(in the rows, 128 means zero)
Rows swapped in pairs by one turn or mirror: which row each one swaps with
Muro: [129 118 163 115 141 137 146 142 146 116 168 149 101 156 146 125 145 128
 116 137 116 132 131 108 133]
Sazim: [122 150 146 131 145 126 147 113 144 106 124 133  93 125 136 107 137 126
 131 158 175 124 133 140 116]
vopub: [111 141 128 109 122 111 130  95 120 132 118 130 102 158 147 110 150 112
 161 135 156 124 123 107 158]
kagal: [134 158 131 132 175 142 146 118 152 100 142 122 141 154 132 111 166 119
 131 137 130 102 111 131 149]
domi: [114 134 114 104 121 133 160 133 132 110 143 143 115 158 138 143 141 129
 143 155 125 162 133 115 151]
dolo: [131 149 137 127 152 142 147 101 125 127 112 176 107 176 143 107 143 153
 124 172 129 149 132 103 128]
mepar: [145 160 139 147 152 126 138 136 153 132 139 147 133 151 102 101 156 139
 113 143 129 129 122 133  91]
pagu: [127 172 134 125 177 127 147 113 152 111 139 138 143 167 135 107 167 123
 136 131 132  97 104 124 136]
pifi: [116 175 111 119 133 107 156 109 130 130 116 137 120 159 134 138 157 146
 144 165 120 165 141 109 135]
lonu: [153 150 142 141 149 122 138 133 160 128 136 151 128 156  99 101 155 128
 114 149 128 140 119 127  92]
logup: [132 114 132 124 144 147 120 119 128 136 112 156 112 130 129 129 161 122
 141 126 114 151 159 104 120]
git: [124 130 142 114 144 102 132 122 132 132 141 132  99 130 130 124 151 107
 142 145 174 145 154 118 116]
losog: [125 125 172 112 150 139 140 134 135 114 164 150 104 157 149 119 142 130
 111 131 117 133 127 104 139]
vove: [139 126 115 139 143 103 138 143 150 121 122 149 113 163 122 104 160 105
 164 117 115 158 108 119 142]
bek: [150 170 155 113 159 124 145 114 133 105 121 124  99 162 131 120 161 138
 105 132 136 129 156  97 107]
pobo: [130 142 135 118 134 103 135 133 111 150 163 139 128 169 124 116 172 121
 155 128 119 157 128  89 137]
Sigi: [132 167 120 134 155 154 135 110 144 101 126 118 148 131 131 112 166 116
 135 132 128 110 128 132 135]
Vos: [110 132 124 110 121 126 157 147 142 109 148 142 123 152 135 136 147 128
 142 157 119 157 124 105 155]
Tolon: [123 147 168 140 188 133 139  98 123 130 117 140 128 132 142 110 174 123
 147 130 125 149 144 107 132]
Kupus: [129 154 148 136 150 144 150 101 130 113 109 155  95 163 141  91 137 148
 121 174 144 139 117 116 139]
Tena: [116 122 145 122 136 123 134  96 132 127 116 131 102 156 150 114 160 102
 169 125 153 132 120 102 156]
ribus: [155 176 120 126 148 153 147 106 127 102 149 114  95 166 125 116 144 126
 142 146 146 129 132 118 105]
zul: [125 157 144 129 144 135 153 109 142 102 127 138  91 143 138  97 138 132
 126 171 175 127 126 128 126]
Dak: [130 136 144 115 151 103 128 127 117 159 157 135 120 153 129 125 174 111
 154 128 136 149 144  89 126]
radom: [147 159 119 157 164 131 142 133 140 117 153 118  98 162 141  88 174 136
 114 156 123 149 119 116 130]
Pom: [131 146 139 125 140 104 128 124 117 145 168 133 121 166 115 110 179 126
 156 130 118 157 122  90 145]
lalan: [134 141 123 130 152 150 108 119 131 119 116 138 123 108 125 117 158 114
 136 129 120 134 155 119 116]
Mulus: [133 173 142 137 139 110 131 123 150 142 130 161 127 154 108  99 149 146
 109 150 132 124 128 129 103]
Denor: [133 121 126 138 147 109 130 135 146 129 133 160 123 160 134 104 162 108
 161 114 102 154 112 123 147]
ruvi: [133 115 129 119 140 148 114 114 119 138 113 159 114 143 136 123 152 124
 136 128 119 152 158  98 122]
nere: [147 180 113 127 155 146 145 105 125  99 148 119  89 157 130 110 137 135
 139 147 143 133 139 122 106]
fav: [116 172 129 126 117  99 120  95 141 141 117 137 112 155 126  97 156 137
 130 141 155 114 134 124 135]
Padut: [123 121 160 133 166 137 143 100 125 122 113 142 109 139 148 108 160 110
 172 130 142 143 121 101 148]
mul: [142 185 116 130 156 145 136  97 118 112 150 118  84 164 130 112 141 134
 139 141 130 128 143 122 116]
butu: [125 159 145 135 148 132 147 108 138  98 123 142  92 145 134  94 134 136
 120 172 167 129 126 134 133]
lunap: [121 188 139 138 167 112 154 101 126 122 113 141 133 146 132 117 166 155
 137 156 128 156 147 121 125]
vodog: [134 161 118 137 160 150 130 125 151 102 131 118 151 140 125 109 167 117
 130 145 132 107 119 118 136]
nor: [130 142 116 134 143 148 110 111 129 121 115 129 131 112 134 123 164 115
 138 130 118 129 153 114 121]
fomi: [134 157 125 151 140 125 125 111 142  91 151 110  99 138 129 116 150 159
 117 122 138 146 132 108 120]
rutes: [113 170 107 117 136 111 157 121 127 119 113 141 120 152 131 140 152 145
 142 167 124 162 145 116 135]
Labef: [132 165 145 115 183 119 147 111 149 111 136 156 136 184 138 115 162 132
 143 132 131 108 109 115 139]
nodib: [129 143 149 130 150 126 141 122 140 106 136 138  91 121 134 106 136 119
 133 155 173 136 141 138 113]
dofod: [121 142 139 114 153  99 116  98 135 109 133 165 117 156 130 133 140 149
 150 103 127 146 132 101 129]
Posi: [120 150 146 118 118 120 141 111 132 109 130 133 113 149 120 122 125 118
 168 102 114 151 114 128 135]
Toz: [134 121 124 138 149 106 136 143 152 122 124 154 113 161 130 100 165 110
 159 118 108 159 107 122 145]
fizup: [148 160 127 153 166 130 152 134 144 132 152 122 101 164 140  90 173 134
 110 162 119 142 126 120 123]
kapef: [111 146 129 113 122 108 127  98 126 134 117 131 102 159 137 108 154 114
 166 128 156 120 125 113 159]
ropi: [147 161 119 164 151 130 140 132 140 115 155 110  95 155 133  90 166 137
 116 152 125 150 122 116 129]
bik: [150 157 141 146 149 117 134 127 157 131 142 156 136 153 103  99 147 131
 120 144 125 131 124 127  93]
Dor: [115 153 127 116 120 111 131  92 129 140 113 126 106 172 143 107 156 122
 157 133 151 124 120 109 159]
Siler: [116 120 151 104 135 135 151 145 136 115 167 151 103 159 145 124 140 122
 122 137 121 139 124 106 142]
Rud: [134 144 140 134 143 111 136 132 116 147 172 135 126 168 111 118 172 131
 153 130 116 154 125  91 142]
Ter: [126 148 142 118 131 114 149 109 140 115 119 143 100 149 130 128 128 105
 167 105 109 152 132 133 121]
surod: [120 121 134 106 126 132 157 140 143 106 160 151 112 165 144 128 143 123
 132 145 117 141 120 114 160]
zadi: [125 188 125 136 163 111 150  98 121 124 115 142 135 151 132 115 163 152
 130 162 122 157 145 117 130]
tekeg: [148 146 117 110 136  98 141 130 141  92 105 137 113 171 120 119 155 113
 154 110 133 148 134  99 132]
pobaz: [127 141 136 122 147 140 139 104 128 133 110 182 105 174 137 109 146 149
 123 162 121 152 141 106 131]
Tibal: [157 153 143 149 146 122 141 136 151 131 140 153 138 158 101 102 153 125
 117 144 119 133 120 124  98]
rebif: [132 170 137 119 182 111 141 114 144 113 140 146 142 178 131 110 162 128
 141 131 126 104 107 119 147]
bavi: [109 128 142 116 133 123 132  96 129 127 116 128 108 150 145 108 150 105
 167 124 156 130 115 107 160]
Selu: [127 149 146 131 141 123 145 113 143 110 133 129  91 128 138 109 134 121
 126 162 174 129 137 136 113]
revu: [132 144 143 122 140 106 136 132 117 153 166 127 120 169 113 116 171 125
 154 130 119 154 133  87 138]
fuva: [121 147 139 115 120 119 143 108 136 114 118 131 105 149 131 121 131 113
 170  97 109 148 125 124 132]
ralu: [149 163 127 154 165 135 150 138 139 123 153 120 100 166 134  95 171 139
 111 162 123 145 127 124 127]
Dimo: [131 122 125 135 154 106 131 139 145 136 136 163 119 155 130 100 162 111
 159 118 103 154 113 121 148]
vokar: [122 138 172 138 180 138 138 104 120 129 112 142 124 130 141 109 168 122
 155 125 125 145 137 105 137]

Swapped with Ter: mul
Swapped with fizup: Dimo
Swapped with Muro: rebif
Swapped with ropi: vove
Swapped with bek: dofod
Swapped with dolo: vokar
Swapped with pobaz: Tolon
Swapped with lonu: Pom
Swapped with Dor: nodib

Rows swapped in pairs by one turn or mirror: which row each one swaps with
Kagil: [ 98 134 131 142 129 107 140 127 119 172 142 124 147 124 147 129 115 104
 111]
mese: [162 138 136 122 113 154 146 123 123 140 130 144 125 132 148 138 129 156
 102]
pev: [145 140 132 118 116 139 110 114 136 164 157 146 113 132 133 123  89 119
 138]
surip: [135 142 100 109 149 143 137 126 137 148 128 109 135 118 127 122  85 120
 100]
Vik: [152 143 148 118 146 151 109 137  97 118 123  97 124 136 120 138 113 138
 110]
Kide: [ 87 133 137 125 127 110 127 123 118 173 142 128 150 128 131 128 114 106
 127]
midet: [151 143 139 131 120 151 135 131 110 127 129 158 134 125 157 147 132 144
 111]
Komu: [113 118 116 143 115 123 119 119 152 136 127 148 122 155 143 131 112 137
 105]
sud: [133 161 105 106 115 128 134 144 123 121 145 124 146 117 127 131 124 100
 118]
fute: [149 173 124 111 116 141 126 141 124 129 136 118 141 112 124 136 123  93
 119]
Gug: [120 131 168 126 130 150 117 158 116 122 107 112 147 137 138 141 114 140
 107]
zofa: [128 146 107  94 124 121 136 143 111 126 133 120 147 119 133 132 122  94
 123]
Mif: [132 131 147 163 135 155 129 121 106 173 146 115 134 146 123 133 116 144
 133]
pul: [139 140  96 116 134 135 127 136 131 149 121 121 120 101 133 125 101 115
  97]
rala: [160 140 115 106 119 140 115 122 127 160 152 134 109 124 127 120  97 109
 127]
supim: [155 125 124 133 125 150 128 139 105 130 129 115 118 168 130 142 114 143
 147]
Vifi: [ 86 134 152 110 121 119 114 138 109 157 129 124 144 120 126 122 109 112
 138]
veran: [125 120 118 133 106 133 136 134 144 136 115 146 114 154 148 135 122 144
 100]
Ratez: [120 108 115 144 112 123 128 124 137 134 124 143 116 157 135 126 116 142
 101]
ritiv: [136 151 154 139 115 137  91 108 140 138 121 118 142 157 135 151 116 139
 125]
pepon: [130 154 142 128 137 158 154 149 109 162 152 128 124 108 145 127 112 117
 116]
Bise: [146 144 129 116 108 136 126 116 128 165 154 138 107 123 137 122  91 111
 143]
nadok: [127 125 150 141 130 130 123 100 121 141 134  97 137 160 118 158 126 137
 141]
Vurel: [ 88 133 141 126 122 112 124 127 118 175 142 131 143 121 132 127 115 104
 130]
fumo: [109 159 149  93 134 130 147 135 125 119 127 110 129 120 149 140 124 115
 104]
nubi: [151 139 135 111 109 137 113 109 130 164 153 138 113 128 134 123 102 104
 141]
kogaf: [143 138 143 117 128 147 145 152 128 128 106 128 143 155 111 144 114 143
  92]
kevad: [157 141 135 119 130 147 147 156 122 130 115 129 138 155 116 144 104 152
 119]
Pidil: [145 141 147 111 144 152  94 127  99 119 126 106 116 139 125 132 108 135
 122]
bibis: [103 134 173 106 127 138 117 149 107 139 112 126 151 120 123 128 103 128
 122]
ful: [145 127 123 155 145 130 143 134 113 139 133 105 141 142 145 129 122 128
  84]
lup: [ 96 148 147  99 133 124 101 121 140 157 132 141 134 130 109 134 107 112
 113]
Fovo: [107 132 110  90 119 116 144 144 117 137 141 129 132 136 141 119 116 100
 125]
Sipe: [127 128 146 161 129 142 118 112 113 164 134 111 140 158 125 145 118 143
 142]
nafe: [112 108 121 139 114 132 122 128 146 138 112 139 117 159 136 131 115 136
 102]
Nezog: [ 93 136 140 127 127 104 128 124 118 173 141 133 141 121 137 124 113 103
 128]
Pef: [131 143 146 129 140 132 125 100 129 119 134  90 144 138 118 158 130 112
 128]
Gival: [128 123 147 159 127 139 119 110 118 163 136 107 138 160 122 144 118 143
 138]
nas: [102 149 147  88 132 124 139 122 130 117 123 117 123 136 154 143 121 116
 107]
Tibiv: [135 149 150 103 152 134 128 118 130 132 147  98 138 118 120 143 128  94
 119]
Somo: [151 131 134 114 127 160 146 148 112 126 113 118 136 158 122 146 116 151
 133]
nurer: [125 124 145 161 124 147 121 110 118 161 142 107 133 159 123 141 115 149
 133]

Swapped with kevad: sud
Swapped with Somo: zofa
Swapped with Pidil: nas
Swapped with lup: ritiv
Swapped with Ratez: Bise

Rows swapped in pairs by one turn or mirror: which row each one swaps with
neta: [ 86 116 148 108 140 130 136 107 109 129 104 127 124 146 132 130]
goke: [150 104 146 130 143 131 118 122 160 148 128 131 128 136 144 126]
nef: [108 142 131 107 121 143 105 127 134 146 133  92 127 117 134 111]
Gof: [153 103 146 133 142 124 132 138 119 111 118 124 140 115 110 115]
lubo: [138 131 168 133 134 151 157 140 127 141 133 122 142 134 134 118]
suf: [106 109 165 108 137 130 127 109 131 130 121 132 122 156 129 107]
lum: [116 115 120 143 135 134 116 129 150 130 131 155 105 135 147 159]
nopif: [132 126 142 123 139 129 110 141  92 110 121 145  97 131 115 131]
damag: [111 124 122 116 139 139 125 127 142 113 119 159 107 135 162 156]
vaso: [134 107 101 142 134 139 138 131 140 137 130 115 130 132 158 113]
fov: [117 132 142 119 140 155 133 162 122 124 136 149 144 116 120 162]
seme: [111 138 113 115 134 130 119 115 117 134 150  89 134 111 132 122]
mikiz: [112 124 116 121 129 124 135 127 148 119 116 148 107 154 152 153]
Kora: [104 132 132 103 126 125 101 129 133 139 144 111 119 106 122 110]
Fafan: [141 122 158 140 118 142 158 115  99 111 121 129 131 129 130 141]
rorag: [132 115 129  92 134 123 115 117 116 119 105 114 116 111 159 151]
mene: [132 133 120 135 146 165 108 131 104 124 112 128 110 103 141 111]
kofe: [104 148 142 138 111 141 128 159 131 131 136 131 136 108 118 148]
Doruz: [103 133 119 123 130 131 110 141 144 130 122 161 112 146 161 145]
tizo: [111 134 145 130 119 133 127 149 135 120 139 150 144 101 109 159]
kaz: [115 118 127 134 112 163  92 116 104 142 118 149 124 115 138 134]
rifid: [143 114 130 123 138 140 142 106 131 128 109 122  94 139 139 113]
Pekev: [103 130 127 125 138 124 125 142 138 120 115 156 102 144 157 147]
naz: [127 140 156 150 126 126 123 108 119 102 151 128 126 113 146 117]
deriz: [126 135 128 120 146 156 143 105 109 131 122 149 118  86 129 132]
sog: [ 98 115 145 119 143 127 132 121 121 122 101 119 124 155 123 110]
Laz: [143 115 139 127 132 161 115 104 126 138 116 116 124 116 172 132]
Kebo: [104 127 114 126 135 137 132 139 138 123 103 158 111 153 154 137]
bovu: [133 112 139 122 115 164 141 124 116 127 126 107 142 100 115 115]
sela: [103 126 122 107 132 138  96 119 142 150 148 122 128 122 139 112]
misi: [143 105 149 136 108 142 116 134 105 140 108 131 115 142 115 131]
puzuz: [119 108 162 120 132 124 115 113 136 127 112 139 142  93 115 119]
bes: [131 111 142 134 157 150 141 140 119 119 126 102 151 114 147 143]
lor: [154 125 110 124 121 150 116 122 140 119 135 141 118 107 148 103]
godun: [101 145 142 124 123 146 134 150 140 123 145 136 147  99 120 146]
liger: [ 96 144 145 133 126 135 127 158 120 126 136 144 145 116 115 154]
saz: [100 142 135 128 115 139 123 157 130 136 137 146 150 107 117 151]
vulus: [ 94 117 152 112 150 121 138 121 103 120 126 114 132 151 124 136]
Moso: [144 119 118  98 117 134 125 115 115 117 128 145 154 143 149 123]
fese: [136  87 137 112 100 130 133 126 122 122 129 144  99 118 136 138]

Swapped with vaso: lubo
Swapped with bovu: rifid
Swapped with lum: fov
Swapped with mikiz: godun

